(in the rows, 128 means zero)
Rotation paths and how fast each direction turns (deg/step):
Each turn is a multiple of 5 degrees from 10 to 175, or 0.
Each row of a path follows its step; steps can be skipped.

step 0: 127	136	115	127	140	150	122	112	114	117	120	138	118	106	116	125	172	115	117	152	142	134	125	147	142	147	134	119	92	132	113	114	127	112	145	119	117	82	109	131	137	150	126	147	108	126	144	128	169	111	113	99	130	115	123	121	114	132
step 1: 87	120	133	122	137	131	141	121	159	125	140	160	125	100	122	123	113	124	112	131	141	137	101	158	117	169	122	124	156	123	127	116	136	120	114	117	133	130	147	116	130	151	120	124	134	136	145	134	158	121	134	136	127	104	80	128	116	142
step 2: 106	118	114	139	146	105	137	148	117	94	105	111	126	131	116	109	131	132	133	99	139	132	108	128	123	144	137	140	140	127	157	104	141	107	123	150	160	120	103	146	121	146	100	120	143	104	142	106	125	138	124	129	133	133	97	97	131	133
step 3: 118	119	103	125	122	112	144	107	142	100	134	136	130	139	136	136	133	132	137	112	110	104	136	146	122	122	134	127	131	155	133	122	144	95	122	141	129	105	114	170	161	169	132	147	152	135	123	136	140	104	129	91	122	138	151	125	129	123
step 4: 132	137	121	124	114	107	156	106	121	109	135	147	142	116	127	121	151	160	134	128	121	152	133	137	121	149	137	92	113	117	145	147	123	128	118	131	136	130	124	110	105	137	126	158	142	144	145	131	157	110	164	97	99	109	118	128	109	118
step 5: 129	110	140	134	114	116	144	154	129	109	134	112	133	113	150	123	137	109	110	127	142	124	114	124	128	163	127	111	127	89	103	117	141	81	109	123	132	111	114	129	100	122	126	137	123	147	114	127	147	110	142	136	120	115	114	97	157	142
step 6: 121	97	110	124	157	107	130	129	145	94	127	155	123	147	126	149	141	114	121	113	151	140	85	134	90	144	115	132	137	131	139	97	143	124	133	125	113	112	123	131	132	120	121	158	106	136	106	121	98	121	129	116	115	118	140	112	122	127
step 7: 118	113	102	111	133	124	159	99	149	112	114	100	88	105	136	115	140	140	136	114	140	157	133	145	114	157	113	135	127	139	143	148	125	136	127	150	116	122	132	109	122	157	112	145	122	127	125	128	136	120	133	112	134	167	152	116	137	140
step 8: 116	148	144	161	117	89	149	116	134	97	116	109	107	122	130	131	138	126	146	150	141	161	128	127	137	146	147	114	117	125	122	103	148	111	113	98	128	115	166	128	128	148	130	127	160	122	135	131	135	113	129	133	103	136	140	140	145	131
Directions:
119	122	130	128	124	138	132	126	130	129	128	129	125	132	133	127	139	116	131	125	126	119	135	127	134	133	125	126	122	123	128	132	127	127	128	131	128	128	133	131	128	131	131	128	132	122	124	128	129	128	132	131	138	129	131	123	131	132 : 155
129	125	135	131	127	125	124	126	128	129	129	132	126	119	116	132	124	123	136	124	130	131	131	128	122	128	121	125	122	123	121	127	131	127	132	133	122	128	122	126	122	133	127	126	124	130	122	129	125	132	126	123	132	124	128	130	126	138 : 60

step 0: 155	121	134	132	149	144	137	129	135	101	105	113	125	141	132	136	123	153	101	160	113	134	106	136	138	135	152	101	118	98	128	140	129	102	109	130	130	132	128	132	128	118	118	151	102	135	105	136	145	111	142	124	124	148	116	114	138	154
step 1: 132	92	146	138	123	142	106	113	148	138	116	122	120	156	162	104	157	158	154	127	107	116	129	134	123	132	116	122	140	122	150	132	138	85	122	122	117	134	131	139	149	123	131	145	128	117	121	117	138	107	142	128	142	119	135	123	144	147
step 2: 136	124	129	130	159	140	92	130	133	120	122	138	99	118	144	117	127	162	150	138	136	136	136	152	100	121	120	108	117	124	148	111	116	113	143	149	135	148	134	127	133	136	162	112	131	134	114	139	158	116	107	134	117	129	126	109	134	102
step 3: 138	93	146	107	157	134	128	141	142	122	129	115	108	136	123	121	154	130	112	130	113	135	137	140	124	124	156	108	112	138	97	147	128	124	112	144	150	119	113	159	146	110	144	114	138	134	90	138	145	128	126	125	99	139	144	123	116	122
step 4: 142	92	134	141	138	136	130	109	137	91	135	126	111	152	143	117	150	145	127	120	120	107	107	138	129	117	129	123	111	125	157	147	105	134	151	153	149	101	144	133	132	110	107	137	130	123	104	128	106	126	122	149	141	142	147	137	123	138
step 5: 148	129	147	137	133	146	111	149	156	85	136	147	100	119	133	98	121	128	127	122	126	130	110	153	126	122	130	127	114	114	140	134	136	85	127	129	144	149	142	122	102	111	140	128	109	116	138	136	130	148	145	129	139	136	145	110	143	133
step 6: 122	120	140	129	96	138	118	143	153	104	126	118	130	126	161	104	138	149	120	127	139	139	156	134	112	128	127	91	151	110	110	148	118	100	112	157	122	130	110	151	147	128	124	125	104	126	111	141	132	136	117	123	129	149	130	122	142	116
step 7: 140	107	124	113	132	129	142	120	116	135	115	123	121	134	151	124	119	174	124	114	126	105	114	145	113	136	160	109	140	127	159	129	109	112	113	150	131	138	150	124	150	115	131	119	120	133	103	168	146	150	119	122	124	125	134	142	125	142
step 8: 152	131	147	124	142	127	144	107	153	135	138	124	120	130	147	106	140	120	115	128	105	136	120	160	109	139	126	135	111	117	139	116	121	94	130	162	148	123	125	109	145	134	133	125	157	110	108	133	150	125	152	133	109	139	137	110	143	150
Directions:
123	121	132	136	126	137	131	127	125	132	129	123	133	133	125	124	133	128	127	129	133	126	136	122	131	125	128	125	127	133	126	126	129	126	124	128	131	124	123	130	141	125	129	128	123	130	131	131	117	121	133	123	132	136	127	131	125	128 : 130
131	125	125	136	129	122	132	123	132	124	121	134	135	124	137	123	122	128	129	124	124	130	130	131	124	133	130	124	130	133	127	128	126	132	118	129	125	127	127	131	120	133	128	129	117	128	132	130	128	130	135	125	132	131	122	131	130	133 : 55
122	127	132	124	137	125	136	126	135	130	131	126	129	129	126	127	127	123	129	129	124	131	131	134	132	130	125	125	125	133	132	131	125	132	139	127	128	120	129	131	119	122	128	116	124	129	128	130	125	121	128	122	129	125	135	129	130	121 : 60
119	129	123	120	127	126	130	130	136	124	125	136	129	122	122	127	129	132	130	128	128	131	126	125	130	124	130	124	134	135	134	127	125	118	120	133	125	124	126	129	131	132	131	127	132	126	133	131	128	123	123	132	127	125	127	127	115	125 : 85

step 0: 107	96	121	133	108	139	133	124	132	135	121	161	151	135	143	134	107	108	142	144	121	103	135	136	147	117	138	111	136	112	119	111	131	111	108	120	136	139	103	144	118	118	151	90	88	167	117	130	129	135	137	99	120	139	144	148	124	105
step 1: 145	134	135	168	144	143	152	125	131	135	130	133	131	115	105	125	116	149	149	109	137	119	108	121	150	137	116	137	129	135	169	119	128	115	124	123	143	91	158	113	119	170	108	125	161	107	146	146	145	122	104	129	121	134	144	143	124	130
step 2: 142	148	128	97	142	135	157	141	127	126	129	141	131	130	152	120	136	137	115	145	111	125	134	131	93	86	139	142	120	116	120	122	150	102	126	140	116	145	123	176	95	123	121	145	138	131	130	128	106	110	123	121	152	116	87	132	127	113
step 3: 122	144	144	109	133	117	111	117	129	146	147	77	136	133	111	129	148	123	147	110	140	128	101	130	122	96	139	107	164	121	153	149	116	125	119	115	141	143	122	106	144	123	127	99	122	144	127	138	175	151	135	130	137	128	131	108	131	137
step 4: 119	115	132	161	104	105	150	141	135	125	140	117	121	152	138	96	111	116	93	129	95	146	133	135	150	145	100	146	126	132	105	95	154	123	109	127	147	129	127	110	114	137	144	154	132	142	108	122	122	127	130	124	145	109	129	105	107	138
step 5: 113	130	130	147	110	124	124	135	144	123	116	134	122	114	116	174	135	112	160	143	133	122	114	123	94	137	145	95	139	133	150	135	132	97	118	169	111	117	123	117	137	137	116	150	125	143	130	116	100	117	118	119	121	160	129	126	159	146
step 6: 141	145	122	101	108	137	140	145	88	127	150	134	120	147	146	116	127	137	130	150	147	122	130	114	166	132	113	124	128	99	131	123	104	132	113	126	138	113	123	119	136	140	123	78	142	108	103	150	95	107	135	135	126	119	113	121	127	109
step 7: 134	120	104	121	122	146	131	126	152	135	153	119	157	113	124	113	137	133	156	107	122	130	111	110	112	121	135	127	91	144	137	116	121	137	122	138	123	149	144	147	117	121	159	152	140	143	92	124	145	151	86	159	119	131	143	154	123	135
step 8: 115	128	149	111	126	132	124	159	142	149	118	160	123	127	123	150	132	119	100	116	142	99	125	148	136	127	100	129	137	133	126	125	155	94	124	133	156	121	143	155	149	108	84	120	115	139	121	128	157	116	152	134	121	119	127	113	102	116
Directions:
131	136	133	128	122	129	128	132	125	127	123	123	124	132	133	136	130	136	123	128	131	129	127	126	122	130	134	130	124	129	136	130	124	132	131	130	125	126	131	130	122	135	130	124	127	124	123	136	124	128	132	126	137	127	125	140	130	129 : 90
120	128	131	125	130	126	127	131	123	128	122	133	126	135	136	131	129	127	135	123	133	129	125	126	125	126	134	126	124	131	122	129	124	125	135	123	139	126	133	134	130	125	125	132	132	130	130	132	124	125	125	121	128	131	121	119	132	133 : 115
131	131	121	122	130	132	129	124	116	127	125	125	131	130	126	128	125	131	132	121	124	127	126	124	127	121	126	132	129	126	124	129	134	120	129	128	130	128	135	132	142	134	127	132	127	129	127	125	122	133	131	134	135	129	134	134	126	126 : 70
132	125	128	132	120	129	130	129	128	128	121	134	137	125	131	127	134	126	134	132	127	126	126	119	121	121	132	129	128	135	123	130	130	126	131	130	128	135	120	119	129	128	128	132	126	128	129	136	137	131	133	132	126	134	130	131	135	126 : 155
